One vector is turned by the same rotation once a tick. Each row is the vector after some number of ticks, and that number follows the row.
The counts run from 0 to 212.
[124 162 158 117 121 133 153 147 122 125 123 106 138  57 155 106 112 168
 128 106 112 113 142 127 142 157 185 144 151 129 145 154 176 131  91 138
 189 158 140 159 117 151 130  94 143 125 138  57 100 150 112 145 110 126
 112 176 114 114 137 132 147 151 118 141 112 165  95 128 137 137 148 121
 135 159 202 148] -> 115
[103 151 159 113  87 146 146  98 164  91  92  72 148 171 135 147 113 144
 149 144  93  94 153 102 149 165 115 141 150 120 119 159 101 159 175  66
 116 120 103 109 161 169 166 157 107  72 139 123 164  94 129 119 131 103
 128 113 150 124 122 154 115 146 156 109 121 122 155 128 149 107 102 136
 146 140 195 121] -> 78
[142 146 116 142 142 145  73 160 124  90  96 146  96 117 122 136 111 143
 170 127 173 156 136 152 106 150 127  58 147 172 144  87 144 106 126 155
 186 154 176 179 130 186 133 149 134 139 126 135  92 104 163 143 132 112
 109 115  92 151  70 134 134 103 110 137  94  92 106  98 121 143 172 135
 124 148 121 134] -> 121
[149 134 109 134 151 127  57 116 180 153 135 140 114 186 134 148 121 124
 154 106 149 159  98 138 102 127 117 185 146 179 112 144 126 114 150 166
 116 128 152 133 145 141 112 104 147 164 105 128 139  92 138 145 102 157
 184 114 120 138  86 152 164 116 128 174 137 112  93 117  99 110 171 142
 119 138 183 118] -> 176
[128 139 127 101 169 111 151 166 127 133 116 208 166  89 178 114 149 121
 111 124 126 107 155 122 131  97 127 150 132 148 143 118 125 144 168 127
 140 131 106 141  77 119 128 135 149 108 130 128 113 146  80 111 156 103
 134 144 108 114 174 126 163 133  95 163  86 124  71 101 157  95 134  60
 129  95 157 169] -> 201
[ 71 165 153 119 129 143 216 152 116 131 133 145 174  93 145  83 105  99
 102 144 168  83 132 111 189 145 134 149 138 141 136 146 118 137 155 132
 131 140 103 118  99  86 162 115 177  76 103  92  92 162  87 133 132 123
 111 162 110 120 160 135 110 172 111 172 119  80 114 117 179 150 136  82
 152 158 156 135] -> 26
[132 153 165 116 127  92 121 130 110 123 123 167 156  98 187  99  88 126
 144 141 142  97 141 108 124  89 201 193 142 124  94 117 182 114 136 136
 111 125 128 192 108 115 119 158 155 188 113 137  99 161 150 111 122  94
 150 150 130 150 131 181 135 119 122 145  92 164 125  92 143 152 120 142
 149 115 180 136] -> 88
[150 168 134 148 111 146 155 120 137  92 136 124 106  83  86  85 160 124
 133 131 136 140  95 132 127 152  80  51 123  89 149 123 108  81 102  89
 163 159  90 117 150 139 132  89  93  88 163 172  89 141 138 113 137 146
 106  84 124 126 168 132 178 151 149  82 127  85 110  98 120 112 140 100
  83 133 145 161] -> 130
[166 122 134 142  94 105 150  92 140 113  86 159  82 173 103 107 136 156
 153 132 136 141 103 126 129  98 120 131  94 120 141 151 139  96 187  57
 122 109 110 142 142 133 134 171  61 114 130 184 157 127 153  98 166 100
 156  88 159 119 126 153 137 142 158  97 151 137 140 104 134  93 106 131
 124 129 151 146] -> 73
[154 149 124 118 113  86  80 114 141 129  97 133 134 101 144 144  86 166
 176 126  86 129 165 146  99 143 121 122 121 117  92 151 140 138 153  73
 130 149 120 116 148 168 146 121 126 106 176 138 180  68 153 134 119 105
 107  94  70  81  96 138 141 142 169 112 120 144 110 111 130  72 123 163
 142 135 187 116] -> 109
[112 119 115 136 158 120 193 133 152 162 136 161  90 169 126  76 118  77
 105 153 175  98 124 140 157 114 172  69 104 127 106 102 157 106 128  94
 110 123  95 157 120 105 131 116 138 118 144 135 124 139 147  69 143 108
 112 175  80  92 129 166 138 171  70 104 149 136 147  95 141 186 133 154
 134 115 105 120] -> 49
[ 91 178 131 143  75 113 182 117 137 100 118 124 116  94  54 111 115 204
 163 117 127 178 137 110 134 123 144 146 111 109 138 144 165 104 126 113
 164 138 137 135 170 132 163 150 101 102 108 143 134 111 124 146 126 101
  70  80 153 158 149 138 133  82 152 147 133  93 127 123 112 107 140 178
 135 179 175 130] -> 128
[125 161 133 117  70 118 154  91 165  98 102 123 123 177 110 143 134 155
 160 138 122 116 128  94 132 115 132 149 114  87 105 160 127 121 189  87
  91 104 106 136 148 137 145 168  91 119 143 179 147 129 119 127 143 103
 111 110 180 156 168 160 145 110 148 136 134 103 176 135 140  91 111 181
 172 131 187 116] -> 74
[149 129 123 154 127 159 124 128 161 102 129 141 120 143 116 145 178 127
 102  99 126 137 135 107 136 111  82  79 136 119 161 142  68 116 160 100
 150 136 102 120 144 171 101  99  80 103 117 186 122 143  90 138 107 132
 155  75 142 152 146 128 182 120 104 127 150  78  82 135 116 100 157  79
  93 123 190 154] -> 184
[179 155 145 128 176 191  86 139 145 104 125 148  84 170 151 147 175 108
 144 118 181 111 119 106 136 137 136 115 133 137 129 119 106 160 183 134
 125 128 146 158 118 196 100 124 145  98 123 118  99 108  75 122 116  90
 159 168 171 164 113 125 128 134  94 133 127  81 137 102 155 166 196 103
 128 136 112 153] -> 63
[145 191 123  89 139 120 113 167 133 118 108 151 148  86 110 124 166 152
 135 106 124 138 156 104 156 126 159 131  98 127 149 150 119 146 121 149
 165 142 123 161  96 129 108 126 140 115 133 103 161 127  60 173 161  91
  91 142  95 123 143 104 161 121 107 183 154  99 116 111 104 114 192 126
 123  95 151 128] -> 4
[ 74 150 132 134 102 126 217 112 128 111 121 105 160 160 101 118 167 153
 125 120 155 116 118  84 152 174 127 149 110 116 134 142 159 119 165  95
 127 144  95 114 143 109 138 122  76 101  94 139 135 134  90 126 135  92
 131 126 164 151 167 120 160 104 132 194 173 107 135 173 102  99 137 147
 149 117 178 147] -> 186
[135 145 125  90 128  87 160 138  96 145  97 185 124  64 103  77 117  92
 136 134 140 145 152 135  94  85 123 133 109 145 132  84 113 118 124 138
 145 125 116 159  95  96 164 148 193 123 162 162 112 109 148 111 130 105
 126 151  86 109 136 163 116 109 142 143  90 113  90 104 132 134 182 132
  90 121 105 176] -> 143
[127 177 140 122 151 121 137 116 115 144 148 113 145 164 109 102 114 103
  94 124 145 133 119 132 147 105 187 155 137 183 129 159 146 115  84 163
 154 122 142 154 125 111 107  87 148 137 108  72 128 116 109 141 118 134
 193 176 105 141 128 151 155 158  97 176 160 145  93 145  88 151 188 146
 147 136 188 127] -> 173
[104 141  95 121 123 108 149 110 142 151 109 187 137 130 135 124 118 129
 161 137 172 138 124 160 115 144  50 128  94 132  99 138 101  84 187  86
 136 148  81  86  91 111 150 125 114  90 121 172 147 125 138 149 154 101
  99  80 112  99 156 108 125 126 145 125 134  91 132 101 137  69 109 106
 104 111 132 147] -> 19
[ 91 131  85 148 101  76 185  93 141 165 129 131 146 166  69  97  92 142
 105 108 142 154 151 126 116 126 149 126 100 119 130  95 148 114 149 117
 114 111 121 115 170 120 177 131 154 135  82 143 141  84 180 112 129 147
 125  94 121 136  93 124 116  80 110 167 156 116 115 166 111 106 112 213
 132 132 144 128] -> 159
[120 103 117 161 153 180 195 129 149 156 156 156  83 131 145 100 168 112
 113 130 172  90 122 123 154 127 134  66 130 108 137 103 121 126 171 109
 141 144  85 135 147 158 139 109 151 106 134 127  74 163 121  90 135 135
 144 151 138 118 113  94 137 153  52 104 142 110 116 112 171 143 111  91
 130 130 113 141] -> 45
[115 134 132 167 153 165 160 134 129 126 134 119 151 177 134 115 151  83
 119 112 176  85 116 114 115 135  78  59 150 116 143 133  85  87 143 112
 116 172 106 127 140 150 118 102 101  92 137 153  99 145  92 132  98 120
 153 102 147 141 144 136 157 141 104 136 132  67  98 133 110 119 148  84
 136 104 150 163] -> 188
[135 119 156 138 141 149 178 104 142  87 129 173 138 123 148 100 151 119
 113 117 137  90 125 114 157 101 147  80 139  88 128 124 113 110 173  89
 118 122  96 140 116 132 111 135  97  96 170 169 101 189 117  90 135  82
 100 131 151 140 157 166 145 139 129  95 123 110 119 106 155 158  90 107
 134 119 176 150] -> 76
[116 120 137 102 119 105 144  92 147 154  95 110 127 137  93 115 130 115
 107  96  97 120 121 131 111 167 126 164 100 122 119 152  98 165 175  83
 124 128 106 104 164 115 173  90 128  84 157 103 161  80 112 128 115 136
 148 128 116  94 101 118 144 145 152 147 183 139 106 145 115  77 192 125
 128 107 171 155] -> 167
[175 159 135 113 141 151  86 147 129  69 121 140 163  83 166 146 173 142
 163 102 112 132 146 101 129 109 130 103 123  85 121  89 141 152 145 139
 126 155 103 197 144 175 145 154 124 140 170 162 101 102  86 110 136 108
 106 105 158 161 150 112 160  90  90 116  79 105 129 100 151 111 137  87
 105  81 138 155] -> 94
[149 150 148  85 152 107 125 137 117 104 100 158 133  43 118 109 120 120
 165 105 142 119 144 142 113 153 159 122 108 132 103 115 146 144 128 101
 144 174 117 150 103 141 137 110 121  91 187 121 132 137 115 121 145  81
  88 153  95  99 128 127 159 145 156  94 119 160 117  97 144 127 161  99
 132  86 140 168] -> 112
[188 168 117 105 116 124  96 179 165 134 126 174  99 124 136 109 158 118
 127 135 123 152 118 106 121  80 109  92  82 106 136  80 107 135 138 165
 130 112  99 175  94 134 118 141 156 180 143 159 122 116 108 112 166 161
 110 124 112 149 136 108 153 105  57 104 130  84 136  61 141 125 173 120
 100 128 100 121] -> 36
[108 151 136  82 160 105 144 127  96 104  69 131 161 136 160 123 128 116
 137 113 136  81 143 135 152 110 154  99 127 176 147  75 130 106 159 102
 122 119 129 173 105 142 152 208 132 118 120 122 121  95 145 110 161  53
 159 159 106 115  88 199 126 137 126 127  77 135 123  92 133 144 155 119
 146 116 125 134] -> 85
[126 147 109 141 163 181 144 140 132 119 146 110 121 116 103 119 167 137
 109  73 131 137 161 109 123 121 123  80 120 112 158  56 122 166 130 158
 147 132 117 139 174 178 171 137 155 120 123 120  79  90 116 143 108 117
 133 137 122 160 103  98 129  80  87 136 105  75 111 130 142 135 185 100
 119 120 119 166] -> 152
[129 131 125 114 118 148  94 177 161 121 145 127 123 173 205 169 159 125
 164 139 135 119 113 110 115 165  84 166 154 152 120 125 126 141 163 156
 143 150 120 154 157 175 143 127 144 138 122  99  95  91 103 115 102 160
 168 121 130 164 107  84 143 141  71 166 120  99 130 119 144  84 135  72
 133 139 145 125] -> 207
[111 152  94 121 152 143 147 107 132 172 159 103 133 163  97 101 147 120
 126 119 171 138 122 104 123 128 141  63  98 108 113  57 131 131 101 171
 106 148 116 153 187 142 166 117 153 126 125 144  79  92 147 116 122 128
 116 118 115 138 108 119 146 110  60 132 108  82 129 157 106 151 173 156
 120  85 114 139] -> 156
[100 140 193  98 126 142 185 116 113  80 125 125 160 148 131  82 126 120
 108 130 138  55 126 107 177 139 172  92 138 122 134 126 104 130 124  94
 131 128 118 152 111 114 141 143 123  87 153 119  92 149 107 109 148  96
 155 162 154 122 166 182 143 183 130 117 103 133 146 121 146 166 141  98
 157 121 164 156] -> 80
[114 149 125 150 101 138 172 115 159 138 173 113 126 195 109 102 104  98
 115 163 161  88 138 122 182 132 174  73 103 125 102 119 121 131 118 137
 105 103  95 135 161 123 127 106 149 126 133 119 125 109 129  83 146 131
 105 158 102 107 124 145 136 181  67 110 155 103 159 132 121 147 119 182
 156 165 125  90] -> 48
[140 136 137 152 152 141 162 122 128 151 143 158 136  95 109  64 126 135
  52  98 120 118 173 134 148  85 170  69 129  93 136 144  82 149 119 107
 136 125 103 115 134 115 125  85 134  86 165 145 141 139 114 110 129 138
  97 122  93  83 142 141 164 130  98 112 157 125  57 138 108 122 146 136
 132 125 174 150] -> 165
[ 94 132  88 141 122 113 147 119 157 166 106 153 116 179 133 138 101 152
 161 127 174 157  92 163 118 157  54 113  97 165 150 113 121  59 185  96
 161 124 125 117 146 137 132 149  93 125  66 160 149 109 165 165 138 110
 157  60  94 115 129 114 135 147 136 173 139  80 149 101 129  87 103 127
 109 126 118 135] -> 15
[115 177 105 132 114 103 133 131 120 113 106 137 110  97  80  97 117 176
 190 140 174 168 124 121 118 133 152 119 111 117 112  94 191  68 111 149
 148 140 151 178 123 123 130 151 121 156 100 139 119 139 143 162 153 108
  75 123 128 159 126 132 136  85 119 175 109 114 138 109  99 141 150 187
 129 126 143 156] -> 124
[ 92 163 146  96 138 115 185 187 108 117 122 141 131  97 171 127 178 141
 136 121 136 109 147  93 176 131 156 160 100 143 170 106 150 137 131 158
 146 134  72 163 119 118 111 156 138 129  94  95 103 143  71 107 169 106
 143 180 129 128 160  97 136 146  71 172 126 122 105 117 124 110 163  71
 131  97 110 156] -> 205
[123 141 120 169 130 160 185 149 138 136 178 109 121 159 112 104 171  93
 103 145 156 104 140 103 171 145 165  63  97  71 109 121 133 150 144 142
 126 137  80 130 158 161 133 112 161 103 141 129  92 135  90  90 125 164
  85 157 142 126 144  95 132 151  57  96 142  95 152 140 140 162 126 152
 155 142 128 119] -> 44
[126 114  98 135 145 128 133 138 102 119 143 130 110 140 156  93 117 157
  95 108 148 131 136 171 122 137 149  24 143 104 143  93 142  73 112 100
 149 160 129 202 150 178 122 121 115 136 150 145  95 148 181 107 145 114
 133 119  82  95 112 167 154 151  85  85 113 134 127 118 117 133  98 128
 121 110 133 114] -> 103
[132 124 108 107 147  93 154 155 118 143  93 194 154 102 165 105 120 122
  99 123 133 113 160 155 137  88 127 118 112 181 136 127 129 128 151  89
 138 113  91 125  64  82 129 145 111 124 121 154 157 133 139 116 163  96
 178 112  60  97 143 172 146 134 111 125 105 113  71 109 125  92 150  96
 122 122 140 160] -> 197
[192 120 135 125 106 131 109 173 173 168 137 187  75 121 143 111 162 116
 144 151 131 159  99 127 112  96  99 162  75 106 113 100 104 138 174 113
 133 115  75 162 112 143 134 110 152 168 121 164 114 134 129  95 119 158
 156 105 125 131 155 102 155 141  81 122 136 108 109  72 171 102 125  88
  86 145 103 122] -> 37
[165 109 136 138 143 129 119 138 126  93 136 113 108 152 174 114 153 131
 147 113 146 120  98 124 101 158 113  62 115  99 122  90 150  94 140 111
 123 172  84 199 185 201 151 124  98 123 148 118  78 147 137  89 117 123
 176 121 134 137 111 122 146 190  92  86 105 132 132 118 141 126 112  78
 106  97 123 144] -> 99
[152 135 153 119  70  81 115 138 118 106 137 146 110 105 146  97 118 171
 165 122  88 142 116  86 123  90 165 210 112  94 130 126 192 120 150 127
 116 117  82 195 150 145 132 167 123 172 107 125 129 175 140 109 130 112
 156 128 166 160 167 142 156 141  99 145 128 164 119 109 145  93  97 136
 127 123 176 130] -> 92
